Each run below is a few steps of one of 6 hidden systems, one row a step.
path 1, Seg:
[[  6 -12  -3   7  -9   7  16   9   6   1  18 -15  -4 -23   7   5  -9 -14
    5  -9]
 [-11   8  -1  14  13   5 -12  -3  13 -21  -7  -1  11   8   2  -4   7   0
    4  -7]
 [  1 -11  -5  -5  -2   4 -12  11  -2   9  10   8  -2  -7  12   7   7  14
   12  14]
 [ -2   0   0  15   0   1   5  -7   5   2   1 -22   0 -15  -5   2 -12  -6
    7   8]
 [ -7   0   4 -13   4  -6  -8  -8  13  -8 -11   4   5  -2  -7  -4  16   1
    4   3]
 [  9 -11   2  -6 -13  11  10   8   0  -1   9   1  -3 -13   6  -6   5   2
    0   4]
 [ -5   2  -1  11   1   7  -4   5   3 -13   6 -12   0   0  -6  -1  -2 -10
   -2 -11]
 [ -5  -2  -4   0   8  -3 -10   5   7   0   4  10   5   2  14   7   6   3
    9  -3]]
path 2, ruzo:
[[ -2  -9  -1  -5  -7  -7  13  -6   3 -13 -10 -16  -6 -25  -1  -2   6 -12
  -12   3]
 [  3 -11  -2  -3   1  17   3   4  20  -6  -2  10   1   7 -16  -5  17  -7
   -2 -12]
 [  3   1   0   6  -6  16  -6  20  -6 -10  24   2   0   4  13  -1  -3   0
    4 -13]
 [-13   3 -12  20  15 -10 -15   4  -3  -6  -1  -9   1  -1  12  15  -6  -2
    2  -2]
 [ -2  -2   0   5   9   0  -8  -9  12  18  -3  -1   6  -4  -3   5  -1  11
   21  19]
 [  3   1  12 -10 -14   1   6  -9  -2  -2  -1 -14   1 -19  -4 -12   0   5
    5  20]
 [  0 -12  -1 -13  -7  -1   8  -2   6 -11 -10  -3  -7 -11 -12  -4  15 -12
  -15  -4]
 [  7  -9  -2   1  -3  19   7  12  11  -5  11  10   1   9  -4  -4   6  -8
   -3 -21]]
path 3, Seg, 8 rows:
[[  1  10  15 -10  -5   6   9  -6  15 -23  -3   3  12  -1   2 -21   9  -5
    3 -10]
 [  1 -12  -8   2  -8  13 -10  22 -12 -17  12   5  -8  -2  11   2  11   5
  -10  -3]
 [ -3  -4 -10  23  11   6  -3   8   9   8  13  -7   1   1   3  15 -12  -9
   12 -12]
 [ -9  13   4   5  13 -10 -15 -11   5   1  -7   1  13   1  12   1  -2  13
   17  15]
 [  2 -12  -2  -8  -6  -3  -1  -7  -6  10  -9  -6  -7 -18  -6   1   6  10
   -1  28]
 [  2  -5   8 -11  -8   3  13  -9  15  -1  -3 -12  -2 -10 -23  -8   3 -16
   -1  -6]
 [  1   2   8 -13  -7   5   2   7   4 -22   4   9   4   2   8 -13  12  -5
   -5 -15]
 [  2  -9 -11  17  -1  16  -4  20  -8  -7  15   4  -5   3  14   7   0   1
   -5  -8]]
path 4, ruzo, 8 rows:
[[  2 -20 -13 -27   4 -25  13   1   5   7 -18  21 -11  -9  10  13  21 -12
  -20 -11]
 [ 17   3   0  26  -1  35  24   2   2   5   6  10   6  26 -11 -14 -11  -2
   -7 -12]
 [-13  20  10 -12   0 -16 -32  12 -21 -12  16  -4  -1  17   3   2  -6  -1
    2 -12]
 [ -2  -8 -19  12  18 -21   8  -5  -2  22 -12   9  -2 -10  27  22  -6   4
    0   9]
 [  5  12  13   7   0  12   4 -21   4  14 -10  -8   7  10 -27 -15  -9   9
   10  21]
 [  1   0  14 -39 -18 -16  -2   0 -11  -4   3  -3  -7 -14  -2  -8   8  -2
   -5   4]
 [  8 -12 -13   7   1   5  27   0   3  -5 -13   8  -6  -1   3   1   6 -14
  -24 -15]
 [  1   9   4   6   3  18 -11  10   2  -2  13   8   4  32 -15  -6  -2  -2
    3 -19]]
path 5, Tesu, 8 rows:
[[ -3 -21 -20  21  -1   1  -7  22  -9  13  24 -21 -17 -22   7  29 -13  -8
    5   0]
 [-14  15   5  20  19  -3  -7 -22  27  -8 -14 -17  18  -5  -6  -4  -5   0
   20   8]
 [  7  -6  10 -22 -14   4  -8  -2  -6   6   0   8   1 -14   5 -12  14  26
   12  35]
 [  8 -16  -1  -1 -18   6  23   0  -3   2   3 -22 -14 -23 -18  -2  -5 -18
  -14  -1]
 [ -4   0   7  -9   3   7   2   0  29 -21   0   6  10   1  -4 -10  15 -15
    5 -24]
 [  5 -11  -9  11  -2  19  -8  25  -5  -4  20  14   0   1  24   5   5  12
    6  -2]
 [-12   0 -11  28  10   0 -18   3  -4  -1   6 -24  -4  -3  -7  15 -12  -3
    5   5]
 [ -8   8   9  -7   9 -15 -11 -17  14   9  -9  -4  12 -10   0   0   1  10
   23  19]]
path 6, Lin, 8 rows:
[[  5 -12 -10  16   0   3  19  -7  -1   2 -12  -5  -2 -21  14   2  -1   5
   -7  18]
 [  1  -6   6  -3  -5  18  -8  -2  11   3   3  -8  -1   5 -34  -7   7  -1
    7   4]
 [ -1  -3   5 -15  -7  -6   2   9   5 -14  11   0   1 -17  18  -1   6  -8
    4 -11]
 [  1 -10 -15  24   4  12   8   2  -4  -7  -8  -4  -5  -1   2   3   1  -1
  -15   3]
 [ -4  -4  -1   1   2  10 -19   9   7   8  14  -1   0   6 -13   5   2   3
   16   1]
 [ -3   5   4   1  -1  -8   0  -1   0  -7   3  -7   6 -18  23  -1  -4   3
   10   8]
 [  1  -8  -5   5   0   4   3 -10   1   3 -16  -4  -4  -5 -14  -2   6   4
   -8  17]
 [  4  -6   8 -15  -8   7   2   4  11   6  10   0   0  -2 -12  -3   4  -6
   10  -6]]
path 7, Tesu (8 x 20):
[[ -9 -19 -17  16   8   8  -4  -1  16  -7 -11 -14  -7 -12 -19  11  13 -10
   -7   1]
 [  1   3  14  -7  -1  13  -8   2  22   7  18   1  13   0  -3  -6  -1   3
   32  -1]
 [  0  -2  -1   9 -10   3   2   5 -15 -17   4 -12  -2 -22  22  -4  -1   9
   -5  16]
 [ -6 -17 -10   2   6   3  -6  -4  15   4 -10  -9  -6  -9 -23   9  12  -7
    0   5]
 [  6   5  15  -6  -7  11   6   0  14   3  15  -1  10  -4   2 -11  -5   0
   22  -2]
 [ -2  -5  -4   5  -7   3  -1   7 -10 -21  -1  -6  -4 -14  14  -4   8   4
  -11   7]
 [ -4 -15 -10   4   7   5  -6   4  15   9   1  -4  -4  -4 -15  11   7  -6
    6  -3]
 [  2  10  12   4  -2   8   1  -1   6  -2  12  -5  11  -2   7  -9  -9   3
   18   1]]
path 8, Vava:
[[ -2  23  20 -30   3 -17 -16  -5  -3  13   3  16   7  29 -10  -7  -3   3
   11 -11]
 [  9   4  -3  -3  -4 -18  20  -4 -29   6 -11  10  -8   0  23   1 -11   1
  -25   3]
 [  2   3  -6  12  10   7   3  -8   1  14 -11   3  -5  29 -32   1  -6  -9
  -13 -12]
 [  1  17  14 -21   0 -14  -7   3  -6  10  12  14   5  17  10  -2  -8   1
   11 -13]
 [  3   5  -9  12   3  -9  10  -5 -24   0 -15   4  -6   4  15   2  -8   5
  -22   7]
 [  1   1  -2   1  10   1  -4  -7   7  22  -6   3  -2  21 -28   5  -3  -4
    1  -4]
 [  4  17  16 -18  -6 -13   4  -4  -8   4   6   6   5   4  12  -8 -10   1
    6  -4]
 [  2  -1  -8   6   1  -5   8  -4 -16  -4 -16   3  -8   6   0   0   2   0
  -25   3]]
path 9, sogut, 8 rows:
[[-10 -15 -14   6  13  10 -16  -1  21   6 -11  -9 -11  16 -55  13  17 -18
   -8 -14]
 [  6  14  19 -19  -1  -3   3   5  14   7  21  21  20  -1  36  -8  -4   8
   34  -8]
 [ -5  -2 -11  28  -8   5   0   3 -28 -29 -10 -23 -10 -15   9  -3  -2   6
  -28  18]
 [ -5 -16  -9  -8  13  -2 -15   0  21  30  -2   4  -6   8 -33  19  11  -7
   14  -3]
 [  8  19  22  -7  -7  -3  19 -10   4  -3   8   0  16 -11  28 -18 -16   4
   18   3]
 [ -5 -11  -9   1  -8   1  -7   2 -17 -22 -15 -10 -15  -6 -14  -2  16  -1
  -31   9]
 [  6 -14  -5  -6   5   8   2  10  22  26  15  11  -1   7 -12  12   1 -10
   17 -18]
 [ -3  23  13  11  -1   1   1  -4  -2 -23   4  -6  15  -2  24 -16 -11   5
    7   0]]
path 10, Lin:
[[-13   3   4   4 -10  -2 -21  21  -8 -14  36 -38 -10 -12  -9  11 -17 -23
    8 -23]
 [-15  -9 -23  24  29 -12  -6  -5  23 -12 -21   9  11 -14  33  17  15   5
    6   3]
 [ 14 -10   2  10 -12  34  -3   1  -7  19   7   4   0   2 -12 -10   0  30
   13  39]
 [-10   5  18 -24 -13 -18  -8  -7   4  -5  10 -33  -3 -28 -15  -3  -7 -16
   13   1]
 [  2 -16 -11  -1   6  -2  24  -9  22 -14 -25  11   3 -16  11  -3  22  -9
  -15  -5]
 [ 14 -13  -2   9 -14  40   0  19  -6  -2  20   5  -7  16 -20  -9   5   4
   -7  -6]
 [-16   5  -2   5   5 -11 -23  17  -3 -13  23 -17  -2  -9  14  15  -9 -13
   10 -18]
 [ -5  -6 -17  26  20  -2  -2  -7   7   3 -18   6   7  -9  23  11   4  16
    5  20]]
path 11, sogut:
[[  1  -2   5 -13 -14  -1 -17  18 -15   5  29  -4  -5 -15  18   5  -4  10
   17  11]
 [ -9  -4 -12  23  10 -10  10 -11   8  -5 -12 -24  -3 -20  -2  11  -8 -16
   -6   1]
 [  1  -5   8 -18   1   7  -6  -9  21   6  -9  12   9   2 -15 -10  19  10
   14  12]
 [  8  -1   9 -10 -21   5  10  10 -13  -5  19 -11  -5 -17  10  -7  -8  -3
    1   0]
 [ -9  -7 -10   9   9  -1  -2   1  12 -15  -7  -8  -3  -2  -9   6   8 -17
  -11 -16]
 [  2  -4   1  -1   4  13  -8   7  13   4   9  16   9   5   8  -1   9  11
   18   4]
 [ -4   5   2  12  -5   0  -7   3 -14  -6   9 -19  -1 -12   7   0 -12   4
    4  12]
 [ -7  -8  -6  -4   9 -13  -4  -9  11   7 -14  -5  -3  -9 -12   9   8  -5
   -1   6]]
path 12, Vava (8 x 20):
[[-21  -3  -9  11   7   5 -39   6  -3 -31  -7 -16  -5   7 -24   3  20   2
  -10   3]
 [  2 -18  -8  -7   6  -7   4   8  23  25  15   8   2 -23  22  20   0  -3
   28  -1]
 [  3  13  10  24  -7  21   8 -11  -2 -21  -4 -17  11  -7   2 -23  -8  11
    2  20]
 [-10 -16  -3 -23  -2 -10 -23   3   4   1  -5  -5 -11 -10 -22   9  22  -1
   -1   9]
 [ 10  -6   3   1  -8   5  27   3  13   3  13  -6   3 -21  15  -1 -10 -14
    8 -12]
 [ -5   2   0  10  -2  18 -12   5  -2 -29  -3  -1   3   9  -6 -13  13   5
   -9  -1]
 [ -3 -15 -12  -2   3  -3 -15  15   2  14  14   1  -8  -9   6  20   3   0
    9   1]
 [ -1  10   3  20   6   5   7  -9   8  -4   0 -12  11  -9  10  -5 -13   1
   12   7]]

Name the system that made each run.
path 13 (2 x 20):
[[  1  13   0   2   4 -19  -1   7 -21  24  17  -3  -6  11  12  15 -29  -9
    3 -14]
 [-10  25   4  10  22 -19  -4 -22   3   3 -23   4  14  17   6  -2  -9   6
    4   4]]
 : Lin
path 14 (2 x 20):
[[ -3  17   3   4   5  -8  -4 -20 -23  -9 -34   4  -2  26 -17 -14   4  11
  -29  16]
 [  8  -3   5 -33  -4 -15   2   5  -2  36  11  15 -11  13 -14   9  -4 -10
    5 -14]]
 : Lin
path 15:
[[  9  11  12 -20  -6 -10   8   6  -6  12  16  17   6   6  25  -3 -10   1
   11 -11]
 [ -1   6 -10  23   3   0   3  -4 -24 -10 -16  -4  -6  11   2  -2  -6   4
  -26   7]]
 : Vava
path 16, 2 rows:
[[-12   9  -2   5   8  -4 -24  -1 -10 -10  -7  -5  -3  17 -15   1   4   4
   -8   2]
 [  1   0   1 -12   5 -18   1  -4   1  25   2   4   0  -5   8  11  -8   1
   12   4]]
 : Tesu
path 17, 2 rows:
[[  3  12   6  15 -11  24  -5  12 -21 -19  12 -11  -6  25 -21 -14 -10  -4
  -18 -14]
 [-15  -1 -13  -6  18 -26 -25  13   0   3   5  10  -3   7  16  25   5  -7
    3 -18]]
 : Vava
path 18:
[[ -4   2  -7  22  20 -11   3 -15  12  22  -9  -2  12 -14  23  13 -13  14
   25  23]
 [  3   8  18 -10  -8   4   2 -27   3   5 -19 -10   7  -7 -25 -22   3  17
    7  37]]
 : Vava
path 19 (2 x 20):
[[  6 -10   0  12  11  11  17 -15  40  34   2  -5  13 -17  -8   6 -10   0
   37  12]
 [  0  13  25 -18 -22   8  -7  -8  -5 -34  -1 -14  10 -16   0 -33  11  15
    3  24]]
 : ruzo
path 20:
[[ -5   2  -6  38  -7  14   5  -7 -18 -24 -12 -38  -7 -13 -15  -8 -11   0
  -22  20]
 [-10  -8   8 -38   4 -17 -20  -6  30   8  -5   4   3 -11 -20   4  25  -5
   20   0]]
 : Tesu
path 21:
[[ -9  16  18 -32  -6 -20 -16  -3  -3 -21  -1   1   4   0   3 -13  11  -1
    1  -5]
 [ 11 -22 -18   5   0   3  22   8  -2  15  -3  15  -9  -9  17  12   3  -1
  -12   0]]
 : Tesu
path 22:
[[ 17   6   8 -15 -26  -1  13   4 -50   6   2   1 -19  12  -7 -13 -13   6
  -36  11]
 [ -3  10  -3 -12  11 -28  14  -7  -2  13 -11   3  -9  19 -15  11 -11 -31
  -22 -37]]
 : ruzo
path 23, 2 rows:
[[ -5  -9 -13  -1  15  -9   0  -5  13  21 -12  -1 -11  17 -37  17   3 -23
  -11 -22]
 [  5  27  19  -6   3  -1   4  -2   3   2  13  16  19  21  22 -14 -14   4
   18 -14]]
 : Tesu
path 24 (2 x 20):
[[  1 -12 -11  -8  22  -4   6   5  36  19   0  33   8  12   8  15  13 -11
   15 -29]
 [ 12  16  10  20 -11  24   1   8 -26  -5  18   3   8  13  21 -18 -18  25
    5  16]]
 : Vava
path 25 (2 x 20):
[[-14  15   6 -31  18 -34 -20  -5  11   1 -12  25   8  21   7   5  15  -5
    5 -21]
 [ 20   6   0   8  -6   4  29  -1 -26  14  -2  20   0  11  26  -8 -19  12
  -15   7]]
 : Lin
path 26, 2 rows:
[[  0  15  23  -7 -10   5 -21  -7  -1  25  23 -24   4  -3 -24  -6 -22  13
   38  26]
 [-10   7  13 -31  -2 -36  11 -25  12 -17 -26 -12   7 -36  14 -10  10  -8
   -2  10]]
 : Lin
path 27:
[[-20   3   0 -21  -1 -44  -9  -7 -10 -12 -10 -33 -18 -20 -14  13  -4 -33
  -23 -17]
 [ 13 -14  -8   0  10  14  34   0  33   3  -9  35  10   8  14  -4  16 -11
   -3 -27]]
 : Vava
path 28:
[[ -6  -8  -7   7   4   4 -11  23  11   0  30  -6  -1  -6  11  17  -6 -16
   16 -26]
 [-12   7  -7  28  18   2 -11  -6  12 -18 -10  -5  15  -8  22   1   2  11
   13  12]]
 : sogut
path 29:
[[-16  25  10 -14  -4 -37  -6  -3 -22 -26  -2 -25  -9   0   1  -1 -15 -29
  -23 -28]
 [  6 -23 -26   7  18   6  12   4  15   7 -23  41  -1  12  13  12  27   4
  -16  -7]]
 : sogut
path 30, 2 rows:
[[ -8   1   7 -27   9 -18 -12 -16  17   7 -19   8   3   6 -22  -1  18  -1
    4   2]
 [ 19  -4   9 -15 -19   5  29   3  -9   9  10   6  -4 -10  12 -10  -8  -3
   -6  -1]]
 : Vava
path 31, 2 rows:
[[ -2 -17 -26  23   2 -13   8   4 -25   3 -10 -12 -15 -30  28  22  -7   5
  -20  23]
 [ -5   2   5   2  11   8  -5 -23  28  14 -18 -11   6  13 -51  -5   5  -7
   12   4]]
 : Tesu
